In the rows, zero is written as 128.
The rows below come in pairs that one turn or mirror swaps. Which row does each named row swap with?
The rows were stretched afterwards, more along some directions than others.
z690: [132 167 114 132 128 159 140 162 169  81 137 140 113  82 131 118 150  85
 128 142 113 136  63  81 170 102 140 151 120 152 126]
z527: [150 153 101 131 116 157 135 148 148 112 127 118 103  76 118 113 119  90
 142 142 120 152  88  80 137 135 138 161 106 141 141]
z213: [151 152  70 154 130 131 130 138 124 100 147 121 125  76 126  97 137 120
 145 138 146 136  88  87 139 128 154 156 144 138 147]
z588: [152 135  79 153 110 148 135 137 131 113 133 117  96  84 113  87 125  92
 175 162 154 150  98  69 137 120 124 179 122 149 135]
z882: [161 141  95 149 109 127 144 131 123 126 149 124  96  73 115 105 100 117
 164 132 174 152 114  86 115 132 138 182 127 144 144]
z937: [108 130 126 137 131 135 150 146 137 115 120 124 148  96 114 144 131 113
 148 148 109 135  76 123 132 123 143 141 106 126 134]
z162: [127 169 105 146 116 141 149 109 132  98 130 141 103  96 127 107 118 110
 145 135 157 137 105  69 160 115 135 170 128 147 145]
z221: [139 150 121 139 118 137 138 145 119 102 102 112 113 103 137 109 129 109
 148 151 119 157  71 104 127 114 139 146 141 143 120]
z406: [129 151 114 146 117 146 160 131 153 116 138 126  87  98 126 102 142  96
 111 140 123 170 111  79 163 101 145 153 100 156 134]
z835: [131 174  98 127 132 121 137  98 136  94 124 138 119 100 126 106 120 101
 131 131 140 139  84  72 146 131 159 152 124 128 142]
z435: [135 160  99 137 133 129 127 114 137  94 156 139 124 104 131 104 148  91
 160 149 165 157 110  59 134 106 158 141 132 136 124]
z323: [157 152  96 148 143 147 160 142 170 128 170 136 121  86 139 134 129  99
 150 146 127 132  83 112 140 130 143 148 128 134 132]
z359: [158 137  61 139 117 125 144 114  98 139 166 116 102  91 115  84 142 144
 128 115 152 145 117  67 147 137 178 154 131 151 155]
z478: [132 142 117 126 111 128 143 134 109 101 121 110 112 102 108 101 134 145
 137 115 138 127  77  82 142 138 146 152 120 162 140]
z42: [147 181  74 141 137 140 128 113 145  87 136 132 112  82 125 107 126  95
 138 139 146 123  90  75 144 116 144 165 134 152 160]
z646: [150 158 102 137 126 137 144 141 162 115 169 124 100  97 134  98 146 111
 139 132 147 144 103  70 164 119 149 152  98 156 122]
z198: [132 145  97 136 138 135 163 141 145 114 159 125 108  80 136 117 144 109
 126 145 142 147 114  74 160 112 174 153 100 166 128]
z569: [137 136 114 143 119 133 139 148 121 125 155 112 113  77 115 111 130 109
 153 143 149 160  84  80 119 117 150 158 124 148 117]
z227: [144 135  95 150 108 130 138 131 113 122 138 105 123  87 130 111 109 122
 164 129 129 136  92  99 119 168 131 162 134 140 138]
z539: [125 167  81 155 113 117 147 137 128 131 138 116 119  73 111 117  93 113
 152 143 153 148  97  87 146 127 139 155 110 144 154]
z385: [126 131  87 131 127 125 140 137 132 111 140 141 108 109 123  96 160 119
 132 132 136 148 100  94 138 107 145 136 123 138 151]
z725: [127 144 101 125 136 138 144 131 127 101 135 132 121 111 120 106 168 103
 106 137 108 135  84 105 142  92 156 130 129 138 133]
z729: [156 138 102 143 113 155 130 133 146 105 142 142 111  96 120 109 143 125
 144 120 145 111  97  87 141 121 155 167 109 142 131]
z695: [130 153 126 154 128 132 144 149 136 134 131 124 126 107 141 134 131 104
 136 148 121 146  83 129 131 119 128 137 119 140 118]
z84: [135 155  94 135 125 144 156  99 136 109 140 133 116  67 123 123 133 101
 145 148 159 144 109  69 165 120 167 159 110 150 138]
z971: [128 116 113 137 121 138 151 138 105 107 147 112 101 122 118  97 143 124
 134 135 113 165  90 120 128 126 126 144 137 145 135]
z659: [116 162 105 138 131 137 116 131 144  89 145 130 109 100 130 114 148  83
 131 150 124 155  86 101 150 122 145 138 126 138 123]
z111: [131 155 103 135 116 154 145 104 145 115 149 156 122  83 127 124 125 100
 155 145 180 141 125  84 143 120 143 149 133 140 144]
z819: [142 149  85 135 141 151 133 119 152  83 157 141 122  69 131 115 155  85
 165 160 163 149  96  77 141 127 123 153 148 136 138]
z317: [137 165 112 140 139 162 148 149 174 116 137 147 125  98 144 136 146  98
 128 136 133 121  70  97 142 130 153 150 122 133 134]
z808: [160 114  94 134 122 131 157 104 127 122 162 113 116  93 112 102 132 128
 146 128 141 145  99  83 149 121 162 161 127 143 118]
z501: [130 136 113 142 111 132 144 135 130 124 143 124 114 117 119 106 127 109
 115 111 108 134 106 100 148 133 139 149  92 161 143]
z735: [140 152  77 131 108 131 120 105 121  93 124 144 122  78  97  98 120 123
 154 130 159 140 116  90 131  99 144 159 127 124 153]
z577: [127 145 122 161 145 144 133 113 135 122 156 131 125  84 129 114 122 113
 154 134 145 152 117 111 132 117 151 153 121 133 151]
z990: [139 163  89 137 116 136 133 135 119 108 147 123  93 104 113  82 111 136
 115  98 132 127 109  70 152 142 155 165 117 161 161]
z684: [154 132  75 145 137 150 141 131 147 119 160 128 115  52 116 105 136 112
 148 140 161 149 109  72 150 118 144 177 127 156 148]
z869: [149 166  73 126 140 145 139 116 159  75 162 147 124  77 128 122 152  84
 157 155 164 138 100  67 144 130 140 138 138 132 142]
z605: [154 141 125 144 147 122 150 143 126 102 140 118 122 108 127 104 129 120
 162 146 148 123  90 106 118 122 130 156 142 135 112]
z126: [151 154 106 107 129 107 133 139 113 106 129 109 112  75 123 121 149 112
 158 150 152 131  76  66 112 120 175 134 119 152 100]
z189: [175 163  61 141 130 140 139 133 135 104 168 121 103  88 121 103 127 102
 144 135 153 142 103  82 142 132 167 157 143 118 139]
z420: [157 132  76 144 108 129 139 117 105 124 154 109 119  92 119  99 122 131
 145 119 131 141 106  86 131 165 149 153 132 138 151]
z376: [142 143 109 131 120 112 156 140 136 105 121 140 125  91 112 112 134 118
 148 151 158 130 109  84 143 100 138 158  92 158 117]
z373: [163 163  83 135 136 143 137 108 134 119 180 124 115  78 111 102 133 111
 151 139 157 131 108  57 135 143 181 162 113 133 122]
z587: [166 141 108 136 100 139 150 145 133 121 104 118 111  84 112 101 134 127
 147 134 136 139  82  82 133 106 136 163 132 150 114]
z34: [128 162 113 130 135 132 133 122 144  89 133 137 113 106 146 110 162  88
 122 142 131 137  87  93 151 101 149 140 132 154 115]
z789: [118 160 105 146 101 134 143 150 110 113 145 119 104 124 125  89 129 111
 128 122 107 145  80  78 165 135 148 147 106 159 144]
z427: [122 138 116 155 103 119 132 142 107 111 113  99  73 115 118  71 106 113
 125 132 109 161  96  95 134 120 120 168 122 162 143]
z237: [149 151  85 140 125 141 147 133 151 118 169 125  96  75 129 123 143 113
 150 138 157 142  68  78 142 127 170 145 122 136 132]
z416: [140 164  81 137 127 139 128 103 128 105 146 112  95  83 139  87 127  89
 102 128 134 163 122  66 148 125 155 161 134 145 150]
z767: [132 157  83 142 128 115 140 152 130 120 125 117 128  95 117 114  98 105
 138 153 126 130  82  94 129 144 149 158 106 147 144]
z400: [161 140  82 121 129 127 144 113 116 125 164 109 113  81  99 112 130 150
 124 114 134 145 100  78 141 155 180 145 111 137 132]
z983: [ 95 162  89 129 123 122 143 120 126 109 140 123  97 100 127  92 148  89
 109 132 105 165  87  68 154 121 156 128 102 151 155]
z437: [168 144  94 122 144  98 158 113 124 124 165 111 104  80 118 102 129 130
 130 131 143 152 112  82 130 135 190 140  99 140 130]
z457: [177 143  65 137 128 131 148 142 144 108 168 117 119  69 119 125 140 120
 147 148 171 148 116  80 130 118 186 152 119 140 135]
z491: [112 146 112 148 148 137 122 104 117 108 150 127 105  87 137 110 137  99
 149 146 160 152 111  86 135 119 136 149 144 133 141]
z841: [155 182  90 125 151 130 160 101 136 100 161 135 139  69 131 121 133 103
 153 141 162 137  93  64 154 134 165 155 125 143 136]
z755: [154 161  92 135 134 141 114 136 152 106 162 127  93  94 133 113 140  88
 127 139 133 136  73  84 129 136 147 145 119 139 130]
z534: [168 127 104 133 118 125 139 152 136 124 128 111 122  76 108 123 101 116
 164 131 115 129  98 114 112 138 138 167 126 120 121]
z621: [131 176  80 147 133 112 125 137 128 121 163 109 112 104 137  92 118 102
 139 141 139 137  90  72 131 145 146 147 127 154 149]
z6: [125 136 121 146 110 121 126 134 112 123 143 127 103 106 117 102 120 123
 148 136 125 139  98 105 135  98 138 137 123 149 128]
z929: [138 159 115 139 136 142 141 141 139 125 135 106  98  67 136 107 132  69
 144 136 110 150  77  81 138 145 137 163 120 149 128]
z282: [140 139  95 124 114 125 149 152 127  99 139 106 108  87 103 113 133 137
 141 139 132 129  81  72 142 133 154 159 103 159 129]
z884: [159 124  82 127 115 116 138 153 123 106 144  91 117  97 125 102 121 137
 150 137 152 127  98  92 120 159 157 154 125 155 133]
z318: [149 131  73 143 127 109 132 125 118 116 165 118  95 116 119  93 138 119
 133 140 163 138 110  65 145 120 167 140 118 136 138]
z434: [170 160  99 147 126 165 143 128 157 113 134 135 135  73 122 134 108 107
 169 123 147 126 100  93 144 134 148 169 117 136 134]
z799: [157 101 103 139 117 118 172 128 138 120 141 121 120  84 127 114 139 126
 151 138 153 154 115  99 131 103 155 159  93 140 124]
z10: [117 149 103 161 125 141 154 131 149 110 109 121 119  95 137 106 104  97
 120 119  85 155  87 118 160 123 123 158 120 142 160]
z489: [156 145  93 127 143 142 137 132 117 101 167 113 136  84 122 125 146 131
 156 128 127 114  67  96 127 150 175 144 136 133 139]
z716: [137 145  99 151 125 135 152 115 126 121 135 115 110 109 134  78 122 101
 119 122 118 151  94  91 149 129 138 179 115 154 137]
z924: [156 139  72 148 126 152 161 129 148 126 184 143 112  66 112 108 140 105
 152 136 156 149 103  72 152 143 150 164 101 137 153]
z255: [108 155 104 127 121 122 122 107  99 111 143 120 115 109 110  87 148 117
 146 136 157 139 106  72 144 106 138 143 149 140 135]
z978: [117 134 139 149 112 125 142 133 130 124 141 127 103 125 133 111 128  99
 106 112 109 153 103 106 143 128 134 132 103 147 139]
z618: [141 130  71 158 116 134 142 122 148 139 129 129 127  62 119 105  96 109
 130 126 126 155 126  91 149 121 149 178  99 144 162]
z369: [143 166  97 145 135 140 140 120 123 102 142 121 127 106 125 103 143 100
 127 125 108 154  78  83 153 124 172 127 134 150 137]
z269: [152 139 109 137 122 117 185 132 128 142 136 108 117  90 132 125 135 128
 137 136 127 140  82  96 135 130 156 160  98 166 122]
z999: [125 144 122 142 111 151 130 135 141 140 131 137 121  67  97 125 126 129
 160 138 151 140  83  95 140 113 129 171 123 135 112]

Swapped with z318: z999
Swapped with z162: z282
Swapped with z971: z416
Swapped with z489: z841
Swapped with z269: z42
Swapped with z323: z621
Swapped with z869: z227
Swapped with z646: z6
Swapped with z427: z406
Swapped with z929: z369
Swapped with z478: z84

The rows below come in pairs that one turn or mirror swaps. Which row does each named row swap with?
The rows were stretched afterwards, more along some directions than others.
z143: [135 113 108 121 122 159 121 130  97 121 108 123 120 126  88 118  92 119
 122]
z515: [108 115 117 114 135 174 123 136  90 120 142 116 126 115  90 108 137 119
 139]
z776: [103 116 120 120 134 174 126 132  89 115 139 129 119 122  83 119 143 112
 125]
z155: [108 104 109 113 138 175 119 139  89 108 141 121 122 108  89 107 142 127
 136]
z811: [105 113 112 109 138 170 129 131  84 111 145 128 113 121  85 110 137 117
 125]
z720: [121 133  97 111 126 162 110 137 102 141 151 132 144 127  64 113  97 138
 140]
z174: [108 106 123 125 136 174 125 136  84 109 128 117 121 118  86 120 144 105
 125]
z418: [128 101 100 101 137 168 132 138  87 126 116 120  84 138  52 131 113  89
 114]
z164: [151 123 136 128 143 159 112 135  84 126 102 125 114 124 113 137 119 108
 112]
z263: [113 115 119 124 130 175 122 129  83 116 140 117 126 122  86 104 138 118
 130]
z551: [127 119 113  98 138 147 125 150 104 146 109 113 116 118  91 126  99 108
 142]
z367: [151 125 140 132 140 156 113 136  79 134 106 126 119 123 106 139 117  97
 104]
z906: [155 128 140 129 136 149 121 137  91 140 107 119 117 119 120 138 105  95
 109]
z95: [138 122 125 117 121 137 130 141 100 138  98 108 115 121 100 129  83 100
 118]
z433: [100 132 101 114 129 149 134 136 109 121 136 135 118 128  78 130 105 129
 136]
z682: [144 111 105 115 138 132 121 152 104 129  99 116 118 109 105 135  93 114
 136]
z648: [119  99 107 111 128 177 127 156  93 129 125 119 108 112  58 122 103  94
 115]
z818: [120 120  94 112 143 154 133 139 120 151 123 137 100 126  68 122  92 108
 129]
z473: [145 129 139 132 137 155 114 140  94 139 106 128 118 118 119 148 112 103
 112]
z623: [121 127  81 112 131 150 120 135 110 142  97 124 106 137  94 140  92 115
 150]
z508: [132 105 118 112 131 141 142 133  97 122 121  93 122 134  68 102 104 120
 126]
z824: [156 116 137 131 137 161 110 136  82 132 107 119 123 111 115 128 117 106
 109]
z191: [131 120 101 119 117 149 109 155 111 149 131 125 132 108  82 128  98 111
 119]
z794: [127 119  95 114 138 134 117 146 110 136 105 120 120 135  80 146  99  97
 138]
z324: [140 116 116 122 113 160 127 134 100 146 109 100 105 140  84 133  99  89
 124]
z853: [133  95 114 121 126 151 130 134  95 143  90 111 105 139  96 129  89 101
 121]
z24: [131  80 125 125 141 146 145 137  97 104  91 114 100 126 104 131 117  90
 107]
z529: [123 138 139 118 122 148 115 142  97 148 120 123 123 128  83 138  97  95
 130]
z131: [118 109 136 127 130 174 115 131  89 115 118 143 110 114 107 127 112  97
 112]
z614: [117  96  98 109 140 142 146 142 106 114  92 123  97 138  70 139 107  94
 127]
z842: [123 138  97 122 135 157 126 127 115 137 132 124 121 140  66 120  88 119
 134]
z907: [103 105 100  96 137 146 147 136  94 112 118 120  97 130  63 114 107 111
 123]
z899: [128 121  92 111 118 140 129 154 120 149 122 126 117 120  88 141  91 106
 121]
z630: [128 116  99 115 117 149 120 151 113 138 120 124 117 118  75 136 101  96
 113]
z610: [141 126 106 119 137 137 130 149 120 156 112 113 130 134  79 136  87 106
 146]
z110: [124 110  91 107 142 155 138 129 115 138 111 134  88 135  69 120  93 104
 122]
z683: [146 117 141 135 138 165 108 129  76 127 104 123 122 119 115 131 119 106
 108]
z500: [125 112  79  97 144 160 133 142 113 141 127 140  94 117  72 115  89 118
 130]
z185: [125 114  68 101 140 157 133 149 103 116 118 120 106 126  53 131 104 121
 122]
z883: [109 115 118 120 132 173 120 136  88 109 134 119 122 122  92 115 144 121
 135]
z600: [118 128 108 102 127 158 134 137 102 131 141 113 129 126  70 108 102 136
 122]
z175: [148 128 138 125 140 156 114 136  84 137 114 124 123 120 108 136 113 109
 107]

Swapped with z853: z648
Swapped with z682: z433
Swapped with z191: z818
Swapped with z418: z324

The rows below come in pairs that one turn or mirror swaps. Which row does each named row swap with?
The rows were stretched afterwards, more along some directions than others.
z726: [104 152 135 122 115 124 158 118 116 147 106 129 134 149 131 128]
z622: [132 137 119  92 121 108 124 116 141 153 167 155 119 115 140 148]
z933: [131 147 126 133 150  87 130 117 130 120  98 143 101 131 136 158]
z488: [124 151 112 139 134 126 133 120 130 141 134 123 129 113 142 116]
z350: [103 138 119 142 128 133 139 126 120 120  84 129 105 156 145 133]
z17: [137 140 118  91 130 100 122 121 145 149 165 147 119 112 137 152]
z292: [131 117 152 134 133 110 113 157 122 111 134 119 103 120 117 166]
z608: [147 163 130 152 127 121 134 131 122 133 126 129 112 149 133 160]
z88: [116 130 118 137 128 135 145 118 122 130  82 129 128 151 140 115]
z286: [106 150 144 124 121 129 146 125 119 142  97 116 134 147 131 126]
z253: [128 120 146 134 138 106 106 152 124 111 130 117 103 121 116 162]
z7: [132 144 132 133 162  84 133 125 129 121  98 145  99 136 136 160]
z388: [134 136 121  92 122  95 126 114 142 143 163 160 121 118 150 153]
z108: [127 134 130  86 122 114 124 123 146 152 158 151 117 119 144 148]
z557: [123 142 110 137 133 118 140 114 127 136 125 133 138 115 147 110]
z601: [128 123 147 147 145 104 109 153 125 109 122 113 101 122 119 161]
z479: [132 150 117 143 130 126 137 118 128 141 133 131 128 113 144 118]
z474: [122 162 135 133 123 126 129 126 123 143 115 134 103 156 130 161]
z485: [123 167 136 135 140 108 138 125 121 153 114 144 102 155 140 164]
z647: [130 146 103 133 138 121 139 113 131 140 132 129 137 111 137 113]
z238: [107 116 116 116 130 136 141 130 133 117  91 138 115 158 148 132]
z499: [106 100 130 126 131 148 128 136 127 115 107 121 141 131 105 120]
z975: [111 144 144 125 121 127 159 124 113 146 105 126 142 150 129 122]
z460: [125 141 110 136 138 116 131 119 134 135 123 135 128 114 146 116]
z240: [129 139 128  91 127  92 124 119 139 151 164 153 119 116 150 145]
z130: [126 158 123 138 163  87 132 119 134 123  92 140  95 135 133 163]
z992: [ 98 141 121 130 126 126 158 118 112 143  93 146 120 161 152 129]
z144: [132 143 144 120 128 111 122 137 130 137 117 124 104 148 139 159]
z744: [134 113 143 142 134 105 109 155 124 100 136 114 107 117 118 162]
z619: [106 105 134 129 132 151 135 134 122 121 101 127 136 132 104 121]
z555: [124 152 112 145 131 127 133 117 134 132 129 123 124 112 139 117]
z628: [100 101 134 123 120 146 137 132 120 126 109 125 141 136 111 117]
z851: [104 108 130 131 126 146 132 130 117 123 103 123 139 133 108 114]
z436: [124 154 114 146 136 122 137 119 131 132 123 124 136 119 149 115]
z575: [127 154 114 141 136 116 142 109 125 148 132 133 141 115 144 106]
z547: [127 142 126  96 121 110 120 120 148 144 161 146 111 116 138 152]
z351: [131 144 130  96 129  97 120 121 142 151 159 149 120 117 142 152]
z533: [129 140 128  93 117 108 123 122 141 156 161 152 125 119 142 146]

Swapped with z744: z499
Swapped with z488: z622
Swapped with z557: z351

